128 stands for zero in the data rows.
Here are some points, each followed by its number:
[153 140 111 173 134 144  96 166] 0
[146 104  87 159 144  86 128 113] 1
[ 89 155 140 118 115 140 146 111] 2
[ 95 183 136   0 255 170 157 158] 3
[ 72 175  99 214  71 140  93 161] 4
[121 159 102 149 118 135  84 134] 5
[129 119 138 161 115 120 114 109] 6
[146 160 130 113 206  95 108  85] 7
[ 89 148 136 155 126 112 149  97] 8
[108 146 148 111 118 174 111 135] 9
[129  57 130  27 164 166 158 183] 10
[145 132 158 153 100 121 146  83] 11
[146  82 164  80 100 130  97 104] 12
[126 117 121 121  71 211 178 170] 13
[125 186 110 165 111 110 110 150] 14
[116 108 112 153 105 118 148 114] 15
[153  93 146 179  78 152 125 139] 16
[ 93 179 111 206 115 111 117 149] 17
[164  77 150 107 117 154 175 155] 18
[142 140 137 147 122 108 105 108] 19
[168  77 185 179  63 121 175 106] 20
[154  81 113  81 104 173 170 223] 21
Which three points above are nearest to each new point, looking only along the 3 directions in which the numbered points spread most? Their numbers follow each, nearest first.
[128 126 148 140 100 128 148 118] 15 6 11
[146 121 171  67 176 122 204 110] 12 10 18
[152 100 163 150 110  79 116  98] 11 1 6
[ 77 127 150  82 118 149 151 132] 9 2 12
[ 97 153 136 128  78 126  88 128] 0 5 14
[184 114  86 132 165 128 154 131] 2 9 12
[102 149  85 148  98 119  56 134] 14 5 17
[107 113 145 103 157 108 166  95] 12 1 2
[125 151 123 118  76 110  66 112] 8 19 6
[ 63 165 147 123  91 120 110 130] 5 0 14
[101 146 128 126 160  81 189  57] 7 1 19
[108 123 148  97 145 145 182 132] 9 2 12
[121 145  66 192  74 113  82 138] 17 4 14
[ 77 120 104 203  97 133 149 143] 0 14 17
[158 134 152  89 135 140 159 113] 12 2 9
[181 131 140 100 127 114 136  95] 12 1 11
[157  90 120  92 191 111 159 164] 12 9 18
[105 150 137 171  89 151  87 167] 0 14 5
[187  93 127  95 143 110 102 149] 12 18 2
[ 99 166 112 148  94 127  53 130] 14 5 17
[153 162 132 190 136 136 116 121] 8 19 5
[126 146  96 172 114 167  89 149] 0 5 14
[152 105 134 112 163 158 136 105] 12 2 9
[120 182 140 153  99 161 119 151] 0 5 14
[109 156 106 162 134 113 124 128] 5 14 8
[126 100 138 113 176 181 169 160] 9 18 10
[112 105 117  98 156 153 175 138] 9 2 18
[133 195 135 141 122 140  90 118] 5 14 8
[ 88 124 105 168 132 162 148 168] 0 9 5
[162 109 160 133 139 100 196 129] 12 11 15
[160  98 117 119 140 129 162 139] 12 18 9
[114 165 136 145 111 158 127 132] 0 5 2
[129 100 168 136 103  98 129 122] 11 15 6
[158 116 127 101 157 111 152 123] 12 2 1
